In the data rows, the value 50 means zero.
Some points:
array([70, 43, 56, 77, 71, 41, 90, 72, 76, 82, 44, 52, 47, 54, 74, 64, 43, 79,
       75, 74, 82, 23, 73, 61, 75, 74, 47, 62, 88, 64, 55, 45, 52, 60, 35, 66,
       64, 55, 50, 67, 64, 72, 40, 57])
array([36, 57, 23, 54, 41, 39, 21, 72, 62, 31, 69, 39, 56, 46, 65, 38, 47, 47,
       68, 35, 42, 50, 83, 57, 36, 34, 71, 43, 58, 53, 94, 30, 46, 49, 37, 69,
       34,  3, 51, 57, 65, 22, 37,  0])
array([34, 60, 50, 48, 40, 91, 43, 50, 69, 51, 41, 28, 35, 21, 64, 50, 35, 43,
       35, 42, 43, 43, 33, 55, 43, 49, 40, 40, 51, 51, 23, 41, 33, 57, 17, 54,
       42, 58, 51, 60, 35, 55, 64, 22])
array([67, 58, 39, 81, 74, 94, 67, 56, 84, 55, 80, 69, 76, 56, 71, 66, 50, 54,
       61, 53, 39, 98, 57, 59, 54, 67, 77, 54, 60, 64, 68, 71, 58, 48, 68, 72,
       66, 60, 67, 61, 60, 70, 72, 67])
array([45, 62, 67, 51, 34, 51, 55, 53, 38, 48, 35, 66, 63, 62, 60, 43, 61, 74,
       53, 53, 46, 20, 58, 31, 71, 64, 61, 33, 47, 29, 57, 47, 61, 38, 48, 69,
       66, 54, 34, 57, 45, 51, 69, 60])
array([64, 56, 55, 48, 40, 57, 28, 30, 49, 59, 41, 40, 51, 45, 54, 36, 53, 54,
       53, 38, 43, 52, 43, 50, 43, 51, 55, 58, 47, 60, 72, 41, 37, 58, 69, 32,
       35, 63, 29, 21, 54, 61, 46, 56])
array([45, 61, 29, 71, 58,  3, 37, 39, 66, 46, 51, 25, 45, 60, 57, 57, 35, 32,
       51, 33, 38, 15, 46, 68, 59, 44, 70, 44, 29, 61, 40, 82, 33, 64, 63, 52,
       66, 47, 70, 37, 71, 43, 65, 47])
array([66, 41, 41, 53, 49, 39, 45, 35, 54, 61, 58, 57, 34, 66, 41, 56, 44, 28,
       34, 35, 58, 20, 60, 60,  1, 49, 56, 58, 48, 59, 57, 58, 42, 44, 53, 67,
       52, 51, 53, 46, 56, 32, 72, 54])
array([54, 35, 49, 64, 44, 22, 35, 68, 56, 69, 50, 48, 50, 47, 40, 35, 61, 58,
       37, 56, 55, 63, 45, 38, 58, 39, 42, 35, 65, 18, 42, 12, 49, 46, 43, 48,
       35, 69, 55, 66, 52, 67, 55, 63])
array([30, 51, 74, 36, 48, 38, 77, 73, 47, 63, 43, 59, 76, 32, 34, 31, 69, 44,
       43, 22, 40, 38, 53, 52, 49, 56, 44, 58, 78, 33, 36, 48, 46, 37, 32, 47,
       53, 43, 54, 42, 57, 77, 34, 56])
array([57, 64, 53, 36, 36, 43, 36, 59, 48, 61, 49, 71, 45, 75, 56, 62, 62, 37,
       53, 70, 35, 47, 37, 62, 54, 63, 51, 46, 73, 65, 58, 51, 69, 64, 58, 40,
       63, 44, 56, 64, 41, 68, 45, 59])
array([57, 34, 52, 55, 27, 50, 47, 74, 38, 22, 43, 43, 52, 60, 31, 41, 59, 58,
       54, 58, 52, 60, 44, 56, 40, 66, 35, 57, 40, 53, 57, 65, 37, 50, 39, 37,
       44, 46, 39, 38, 32, 63, 66, 56])
array([29, 53, 85, 48, 64, 24, 59,  6, 42, 45, 75, 51, 73, 14, 24, 70, 58, 72,
       87, 65, 54, 42, 52, 61, 42, 77, 44, 26, 65, 50, 45, 55, 67, 33, 47, 16,
       14, 63, 44, 99, 46, 53, 62, 36])
array([39, 56, 34, 49, 59, 58, 30, 41, 32, 26, 52, 66, 41, 49, 57, 57, 47, 64,
       45, 50, 47, 54, 54, 47, 41, 58, 35, 39, 57, 59, 31, 39, 54, 51, 41, 50,
       39, 42, 59, 15, 64, 45, 56, 71])
array([48, 73, 73, 56, 74, 73, 58, 60, 62, 88, 65, 50, 61, 73, 55, 79, 72, 56,
       67, 54, 74, 91, 71, 70, 84, 53, 68, 84, 60, 50, 60, 63, 57, 79, 51, 64,
       64, 52, 71, 56, 65, 41, 84, 56])
array([24, 27, 25, 37, 37, 45, 70, 52, 41, 71, 16, 69, 78, 22, 44, 63, 42, 34,
       66, 58, 56, 47, 45, 45, 71, 61, 39, 54, 41, 34, 38, 38, 47, 48, 52, 79,
       17, 53, 48, 53, 28, 58, 40, 44])
array([50, 74, 52, 34, 66, 50, 57, 52, 41, 30, 43, 62, 26, 70, 33, 36, 22, 49,
       53, 38, 48, 58, 32, 55, 47, 35, 47, 50, 54, 51, 58, 52, 35, 41, 59, 57,
       39, 60, 42, 50, 48, 43, 57, 47])
array([59, 50, 44, 35, 24, 48, 65, 42, 53, 51, 44, 61, 62, 48, 36, 40, 58, 70,
       36, 61, 60, 45, 18, 47, 63, 34, 49, 50, 53, 62, 59, 47, 71, 34, 39, 40,
       45, 47, 56, 38, 63, 45, 51, 52])
array([12, 18, 22, 39, 59, 51, 72, 48, 46, 64, 46, 45, 51, 50, 51, 52, 43, 42,
       38, 22, 68, 61, 53, 46, 58, 41, 32, 23, 53, 35, 42, 43, 66, 65, 35, 28,
       62, 54,  3, 52, 42, 54, 49, 38])
array([67, 53, 48, 22, 58, 52, 54, 48, 53, 46, 41, 39, 53, 68, 42, 34, 84, 50,
       65, 44, 55, 57, 43, 41, 42, 52, 40, 30, 38, 68, 28, 36, 43, 37, 55, 55,
       48, 42, 55, 51, 35, 45, 37, 58])
array([66, 46, 57, 52, 37, 48, 34, 49, 47, 47, 50, 60, 37, 48, 53, 24, 55, 65,
       54, 36, 58, 56, 32, 34, 46, 54, 54, 55, 62, 49, 41, 76, 67, 62, 61, 50,
       38, 49, 43, 44, 23, 40, 35, 53])
array([57, 76, 50, 62, 60, 27, 66, 36, 52, 47, 77, 33, 38, 47, 59, 64, 42, 33,
       31, 53, 36, 36, 61, 32, 39, 30, 38, 55, 30, 58, 62, 49, 49, 60, 59, 57,
       47, 37, 60, 23, 30, 59, 61, 42])
array([60, 54, 39, 56, 42, 52, 37, 37, 42, 45, 65, 55, 53, 40, 52, 47, 49, 61,
       44, 38, 55, 43, 46, 63, 43, 36, 43, 67, 42, 48, 39, 39, 32, 39, 82, 40,
       86, 41, 55, 46, 37, 42, 55, 39])
array([52, 25, 36, 45, 46, 69, 69, 25, 51, 57, 33, 20, 15, 41, 34, 69, 35, 54,
       56, 41, 12, 56, 75, 49, 49, 22, 54, 41, 51, 18, 44, 53, 38, 46, 42, 50,
       46, 28, 59, 52, 58, 59, 44, 38])
array([49, 60, 49, 53, 38, 67, 41, 66, 45, 68, 58, 38, 57, 59, 36, 53, 41, 59,
       40, 53, 41, 48, 50, 52, 55, 52, 22, 36, 37, 37, 49, 60, 50, 40, 47, 42,
       38, 46, 43, 50, 41, 21, 19, 68])
array([54, 35, 57, 53, 45, 68, 37, 40, 26, 42, 71, 54, 45, 64, 28, 16, 50, 39,
       49, 61, 47, 44, 47, 54, 73, 52, 56, 54, 41, 64, 44, 40, 58, 46, 48, 52,
       48, 59, 47, 43, 43, 55, 36, 51])
array([67, 66, 70, 59, 44, 65, 50, 59, 40, 40, 48, 56, 63, 59, 56, 64, 49, 59,
       48, 53, 70, 79, 68, 61, 35, 46, 57, 48, 38, 67, 57, 63, 71, 67, 65, 69,
       70, 74, 59, 61, 71, 74, 42, 49])
array([28, 46, 55, 56, 51, 42, 43, 28, 82, 45, 24, 41, 32, 34, 42, 55, 30, 19,
       32, 48, 50, 82, 61, 31, 57, 67, 26, 58, 42, 48, 48, 43, 46, 22, 39, 47,
       67, 23, 38, 52, 64, 35, 41, 43])
array([66, 48, 49, 37, 76, 34, 31, 26, 61, 26, 55, 65, 51, 51, 61, 60, 42, 49,
       29, 46, 42, 33, 52, 66, 50, 35, 55, 67, 25, 43, 58, 59, 34, 70, 35, 58,
       52, 38, 43, 49, 48, 51, 44, 58])
array([57, 31, 56, 44, 60, 40, 33, 49, 44, 40, 51, 37, 60, 67, 56, 58, 46, 56,
       41, 54, 22, 42, 32, 38, 40, 43, 36, 67, 53, 64, 53, 60, 50, 54, 64, 57,
       58, 76, 57, 38, 56, 28, 50, 31])
array([54, 48, 61, 42, 48, 48, 44, 85, 54, 50, 48, 66, 39, 40, 46, 46, 45, 44,
       79, 57, 47, 39, 48, 30, 50, 44, 54, 64, 28, 48, 34, 38, 77, 45, 45, 25,
       48, 61, 42, 49, 50, 47, 53, 61])
array([44, 52, 52, 44, 51, 68, 64, 64, 57, 39, 51, 65, 46, 48, 65, 37, 77, 50,
       42, 72, 58, 44, 68, 49, 54, 46, 47, 56, 53, 61, 66, 72, 48, 65, 89, 41,
       47, 65, 62, 65, 68, 48, 54, 65])
array([39, 48, 53, 36, 47, 51, 40, 61, 37, 38, 62, 30, 36, 38, 56, 40, 65, 50,
       46, 68, 62, 48, 21, 58, 41, 63, 62, 52, 44, 37, 62, 47, 63, 34, 59, 58,
       56, 64, 48, 39, 45, 51, 35, 68])
array([68, 54, 48, 65, 52, 52, 57, 49, 28, 27, 40, 34, 46, 59, 55, 60, 46, 29,
       23, 38, 47, 50, 47, 58, 48, 63, 74, 59, 47, 49, 36, 37, 52, 57, 58, 32,
       41, 41, 52, 51, 53, 29, 49, 46])
array([36, 36, 48, 53, 51, 51, 59, 45, 28, 68, 30, 54, 59, 38, 61, 50, 34, 36,
       63, 71, 66, 67, 43, 13, 40, 28, 67, 25, 53, 40, 39, 50, 13, 40, 16, 29,
       58, 41, 54, 53, 43, 44, 32, 49])
There is one direction along which these points spread out most. Take the direction at right angles to it along which they spread out most. Go by this last direction. For each point below, how far along it does it lie, from 0 to 99? The average is 50, and the first point in the table lies past the average. One standard deviation of the points above along it is 16.
array([67, 58, 39, 81, 74, 94, 67, 56, 84, 55, 80, 69, 76, 56, 71, 66, 50, 54,
       61, 53, 39, 98, 57, 59, 54, 67, 77, 54, 60, 64, 68, 71, 58, 48, 68, 72,
       66, 60, 67, 61, 60, 70, 72, 67]) --> 46
array([29, 53, 85, 48, 64, 24, 59,  6, 42, 45, 75, 51, 73, 14, 24, 70, 58, 72,
       87, 65, 54, 42, 52, 61, 42, 77, 44, 26, 65, 50, 45, 55, 67, 33, 47, 16,
       14, 63, 44, 99, 46, 53, 62, 36]) --> 82
array([39, 48, 53, 36, 47, 51, 40, 61, 37, 38, 62, 30, 36, 38, 56, 40, 65, 50,
       46, 68, 62, 48, 21, 58, 41, 63, 62, 52, 44, 37, 62, 47, 63, 34, 59, 58,
       56, 64, 48, 39, 45, 51, 35, 68]) --> 52
array([24, 27, 25, 37, 37, 45, 70, 52, 41, 71, 16, 69, 78, 22, 44, 63, 42, 34,
       66, 58, 56, 47, 45, 45, 71, 61, 39, 54, 41, 34, 38, 38, 47, 48, 52, 79,
       17, 53, 48, 53, 28, 58, 40, 44]) --> 79
array([70, 43, 56, 77, 71, 41, 90, 72, 76, 82, 44, 52, 47, 54, 74, 64, 43, 79,
       75, 74, 82, 23, 73, 61, 75, 74, 47, 62, 88, 64, 55, 45, 52, 60, 35, 66,
       64, 55, 50, 67, 64, 72, 40, 57]) --> 73
array([49, 60, 49, 53, 38, 67, 41, 66, 45, 68, 58, 38, 57, 59, 36, 53, 41, 59,
       40, 53, 41, 48, 50, 52, 55, 52, 22, 36, 37, 37, 49, 60, 50, 40, 47, 42,
       38, 46, 43, 50, 41, 21, 19, 68]) --> 54
array([30, 51, 74, 36, 48, 38, 77, 73, 47, 63, 43, 59, 76, 32, 34, 31, 69, 44,
       43, 22, 40, 38, 53, 52, 49, 56, 44, 58, 78, 33, 36, 48, 46, 37, 32, 47,
       53, 43, 54, 42, 57, 77, 34, 56]) --> 74
array([67, 66, 70, 59, 44, 65, 50, 59, 40, 40, 48, 56, 63, 59, 56, 64, 49, 59,
       48, 53, 70, 79, 68, 61, 35, 46, 57, 48, 38, 67, 57, 63, 71, 67, 65, 69,
       70, 74, 59, 61, 71, 74, 42, 49]) --> 46
array([66, 46, 57, 52, 37, 48, 34, 49, 47, 47, 50, 60, 37, 48, 53, 24, 55, 65,
       54, 36, 58, 56, 32, 34, 46, 54, 54, 55, 62, 49, 41, 76, 67, 62, 61, 50,
       38, 49, 43, 44, 23, 40, 35, 53]) --> 51
array([57, 34, 52, 55, 27, 50, 47, 74, 38, 22, 43, 43, 52, 60, 31, 41, 59, 58,
       54, 58, 52, 60, 44, 56, 40, 66, 35, 57, 40, 53, 57, 65, 37, 50, 39, 37,
       44, 46, 39, 38, 32, 63, 66, 56]) --> 52
array([57, 31, 56, 44, 60, 40, 33, 49, 44, 40, 51, 37, 60, 67, 56, 58, 46, 56,
       41, 54, 22, 42, 32, 38, 40, 43, 36, 67, 53, 64, 53, 60, 50, 54, 64, 57,
       58, 76, 57, 38, 56, 28, 50, 31]) --> 33
array([52, 25, 36, 45, 46, 69, 69, 25, 51, 57, 33, 20, 15, 41, 34, 69, 35, 54,
       56, 41, 12, 56, 75, 49, 49, 22, 54, 41, 51, 18, 44, 53, 38, 46, 42, 50,
       46, 28, 59, 52, 58, 59, 44, 38]) --> 46
array([54, 48, 61, 42, 48, 48, 44, 85, 54, 50, 48, 66, 39, 40, 46, 46, 45, 44,
       79, 57, 47, 39, 48, 30, 50, 44, 54, 64, 28, 48, 34, 38, 77, 45, 45, 25,
       48, 61, 42, 49, 50, 47, 53, 61]) --> 61
